T: [ 43 131  61 136  44 132 169  97 198 132 136 203 128 126 136 130 112  40
 131 139 204 129 199 134 133 125 127 130 136]
D: [132  40 131 130 203  61 204 136 136  97 129 126 132 134 136 198 127 136
  44 199 132 139 130 169  43 128 125 112 131]
A: [169 126 132 136 136 204 128 136 198 140 129 125 132 199 134 131 131  43
 130 127 129 136  97  61  40 203 112 132  44]
perm: [ 40  43  44  61  97 112 125 126 127 128 129 130 130 131 131 132 132 132
 134 136 136 136 136 139 169 198 199 203 204] -> D
perm: [ 40  43  44  61  97 112 125 126 127 128 129 130 130 131 131 132 132 133
 134 136 136 136 136 139 169 198 199 203 204] -> T
perm: [ 44 132 112 203  40  61  97 136 129 127 130  43 131 131 134 199 132 125
 129 140 198 136 128 204 136 136 132 126 169] -> A
perm: [132 131  97 136 204  44 132  43 128 129 198 140  40 199 136 136 136 134
 132 129 130 203 112 126 131 127 169  61 125] -> A
perm: [ 40  43  44  61  97 112 125 126 127 128 129 129 130 131 131 132 132 132
 134 136 136 136 136 140 169 198 199 203 204] -> A
perm: [ 44 169 126 132 136 136 204 128 136 198 140 129 125 132 199 134 131 131
  43 130 127 129 136  97  61  40 203 112 132] -> A

tivut: [140 146 137 114 124 132]
kez: [138  94 167  57 149 127]
Dirun: [114 135 134 127 103 126]
Bimul: [114  98 134 127 103 126]
Nolog: [137 143 125 138 141 133]
dis: [144 112 145  96 147 125]
Vod: [130 141 151 137 117 125]
lig: [146 115 131 114 124 140]
Domi: [148 138 111 145 137 127]
lonu: [131 124 115 140 115 146]
perm: [125 144 112 145  96 147] -> dis
perm: [115 115 124 131 140 146] -> lonu
perm: [125 117 137 151 141 130] -> Vod
perm: [127 103 126 114  98 134] -> Bimul
perm: [146 131 124 115 140 115] -> lonu
perm: [124 140 146 131 115 114] -> lig

S: [133 138 158  81]
W: [138 157  81 133]
Y: [123 146 169  58]
F: [146 169 123  57]
V: [121 150 168  67]
perm: [ 58 123 146 169] -> Y
perm: [ 67 121 150 168] -> V
perm: [146 169  58 123] -> Y
perm: [ 81 133 138 158] -> S

E: [130 129 138 136 133 114 123 128  57 109 132 124 123 136 131 121 139 135
 126 130 120 127 131  99 158 125 122 133 128 132  96 116 155 119 119 118
 121 119 122 142 127 132 146]
C: [131 132 143 118 116  96 102 126 132 121 168 117  83 138 134 164 125 115
 145 116 105 162 106 122 130 105 132 137 122 126 127 125 119 123 129  69
 130 101 133 127 131 158 115]
K: [ 96 138 105 102 132 126 164 119  83 137 122 106 130  69 162 125 118 121
 143 101 145 127 158 126 130 123 127 116 132 129 132 116 133 115 125 115
 117 131 134 105 130 122 168]
X: [ 96 138 105 102 132 126 164 119  83 137 122 106 130  69 162 125 118 121
 143 101 145 127 140 151 146 148 120 129  92 115 139 129 131 139 128  88
 140 130 122 127 117 114 129]
perm: [168 122 130 105 134 131 117 115 125 115 133 116 132 129 132 116 127 123
 130 126 158 127 145 101 143 121 118 125 162  69 130 106 122 137  83 119
 164 126 132 102 105 138  96] -> K
perm: [116 125 122 101 115 130 145 126 132 168 123 122  96 131 132 158 105 143
 130 133 138 117 130 137 162 129 102 134 118 105 127 116 127  83 121  69
 126 164 125 115 132 106 119] -> K
perm: [109 127 122 125 133 123 121 132 128 136 119 136 155 126 142 123 130 132
 129 138 127 116 114 131 121 158 130 118 146 139 132 133 135 131 128 122
 119 124  96 120 119  57  99] -> E

Logag: [128 129 127 123 128 129 129 124 125 127 125 131 130]
Givur: [127 129 125 127 128 124 129 123 129 125 128 131 129]
Lanuv: [127 191  85  52 168  73  94 181  47 127  55 195  93]
Fize: [129 128 125 125 128 129 123 127 131 128 127 124 129]
perm: [128 127 129 125 127 123 124 129 131 129 128 125 129] -> Givur
perm: [130 128 129 127 123 128 129 129 124 125 127 125 131] -> Logag
perm: [123 124 125 125 127 127 128 128 129 129 129 130 131] -> Logag
perm: [125 128 131 129 127 129 125 127 128 124 129 123 129] -> Givur

Posed: [148 134 128 133 128 130 146 132 129]
Vez: [127 127 128 138 128 130 129 126 137]
pabun: [134 134 133 129 133 130 136 145 143]
bozig: [143 129 134 133 130 146 134 136 133]
vira: [141 141 133 129 133 130 136 139 129]
Nuvib: [133 136 129 141 141 129 139 133 129]
fepig: [132 136 133 139 141 129 129 130 141]
perm: [129 130 133 133 134 134 136 143 145] -> pabun
perm: [129 141 141 133 129 133 130 136 139] -> vira
perm: [129 139 136 130 133 129 133 141 141] -> vira

